In the data rows, the value 128 means zero.
Some points, each followed by its number:
[117 125 109  81 129 151  82 154 165 145 134 115 129 128 122] 0
[137 153  69  47 113 188  67 149 159 213  91 125  90 103  88] 1
[130 117 148 176 138  69 175 125 118  81 137 146 147 138 151] 2
[123 130 146 142 126 140 124 112 111 139 127 118 118 134 134] 3
[110 106 162 119 133 131  98 128 131  82 183  96 164 145 144] 4
[110 158 125 119 111 159  97 141 136 203  79 124  70 126 135] 5
[111 124 151 164 127 103 143 131 124 114 125 125 124 148 150] 6
[155 143  99 162 134  79 194 129 120 122  83 175 123 109 116] 7
[129 137 128 139 122 134 139 126 123 145 108 134 111 127 129] 8
[ 80 125 177 146 117 124  96 142 144 109 162  84 126 169 178] 9
[118 125 139 113 128 147 105 130 130 120 152 108 128 134 131] 10
[121  95 186 152 143 128 129  89  89  63 205 107 167 139 143] 11
[ 97 138 107 124 119  89 122 202 202 137  95 129 119 151 161] 12
[134 131 116 125 126 113 133 131 141 129 114 132 126 124 126] 13
[110 136 142 132 124 151 100 128 128 154 120 110 102 136 144] 14
[146 147  80 137 128  92 157 159 160 148  73 166 114 116 122] 15
[145 169  50  61 108 168  90 163 173 243  38 148  72 102  86] 16
[150 124 153 170 138 118 176  79  67 106 138 139 136 114 116] 17
[102 150 135 116 110 155  85 140 150 179 108 106  90 138 142] 18
[143 110 140 142 144 110 159 110 102  79 153 140 160 125 120] 19
[145 131 130 161 129 108 169 109 104 114 124 147 130 121 125] 20
[113 143 148 134 121 159 105 118 114 175 110 115  98 132 134] 21
[143 116 135 150 138 108 165 101 101  89 148 138 154 126 125] 22
[137 146 114 119 121 161 113 116 117 177 103 130 103 113 109] 23
[163 118  96  97 136 122 140 129 131 120 140 149 150 102  97] 24
[111 100 159 114 142 141  95 122 121  85 195  93 163 149 141] 25
[153 110 120 116 135 133 151 104 106  92 147 139 153 106 102] 26
[146 112 120 124 134 113 152 122 127  96 147 135 153 123 121] 27
[163 135 100 118 129 137 158 108 113 149  97 159 123  97  93] 28
[ 95 140 171 190 117 104 136 126 114 143 108 124  98 153 170] 29
[114 141 116 126 119 114 115 168 167 136 109 123 117 137 149] 30
[123 108 122  84 138 152  88 131 141 106 178 100 155 125 120] 31
New points follow, each followed by the numbers of its five nearest points above, looking only along the 2 directions in which the numbered points spread most, nearest first.
[153 144  99  75 118 203  85 110 114 194 107 125 115  97  71] 5 23 18 12 1
[160 139  85 131 127 120 158 126 126 157  83 165 118  99 105] 15 28 7 24 8
[137 109 111 105 139 119 132 136 140  88 157 130 160 123 120] 6 29 27 3 26
[133 141  85  77 124 159  93 143 157 177 108 127 117 107 101] 5 23 18 12 21
[129 128 124 130 129 128 132 122 118 134 125 132 126 125 124] 13 8 3 29 24
[125 109 153 154 140  99 153 113 117  68 173 122 164 138 144] 19 22 2 11 6
[137 129 129 109 132 163 108 106 108 147 133 121 126 115 107] 30 3 21 14 13
[167 106 114 148 141 106 191  95  87  89 133 160 156 101  97] 17 20 2 22 19
[102 174 110 125  97 152  90 167 161 228  46 128  51 133 141] 1 5 16 18 23
[ 92 118 158 148 133  93 120 157 158  91 157 109 143 161 177] 4 25 9 31 10
[145 142 105 154 126 106 174 132 125 142  75 162 111 117 128] 28 15 7 24 8
[113 122 147 103 131 163  81 122 127 135 159 100 133 139 131] 31 10 14 9 0
[116 137 126 163 124  99 157 143 130 131  98 150 110 134 148] 24 13 8 20 26
[146 117  88  38 138 173  71 135 164 128 163 114 158 110  89] 0 18 14 21 12
[112 128 131 123 124 116 124 145 147 125 124 125 120 140 145] 3 29 30 10 14
[127 158 119 148 114 117 147 138 133 183  58 147  80 125 132] 15 23 28 8 13
[134 122 113 113 134 121 115 142 149 109 144 126 149 121 122] 3 29 13 6 10
[119 135 148 125 117 170 101 105  98 164 126 111 102 130 124] 14 21 30 12 0
[138 104 127 131 142 107 144 124 121  79 168 130 170 130 121] 19 22 27 6 26
[118 152 116 129 118 132 121 145 149 170  89 133  99 134 138] 23 12 30 21 5
[120 110 137 118 131 110 112 148 147  98 159 122 154 142 142] 10 29 6 31 3
[126 139 144 102 115 182  86 105 112 157 135 105 119 123 116] 14 0 21 30 12
[181 114  79 108 144 119 167 109 115  90 137 161 167  95  83] 20 7 26 17 24
[119 158 110 125 113 138 119 144 145 183  78 136  88 131 129] 23 5 12 30 21
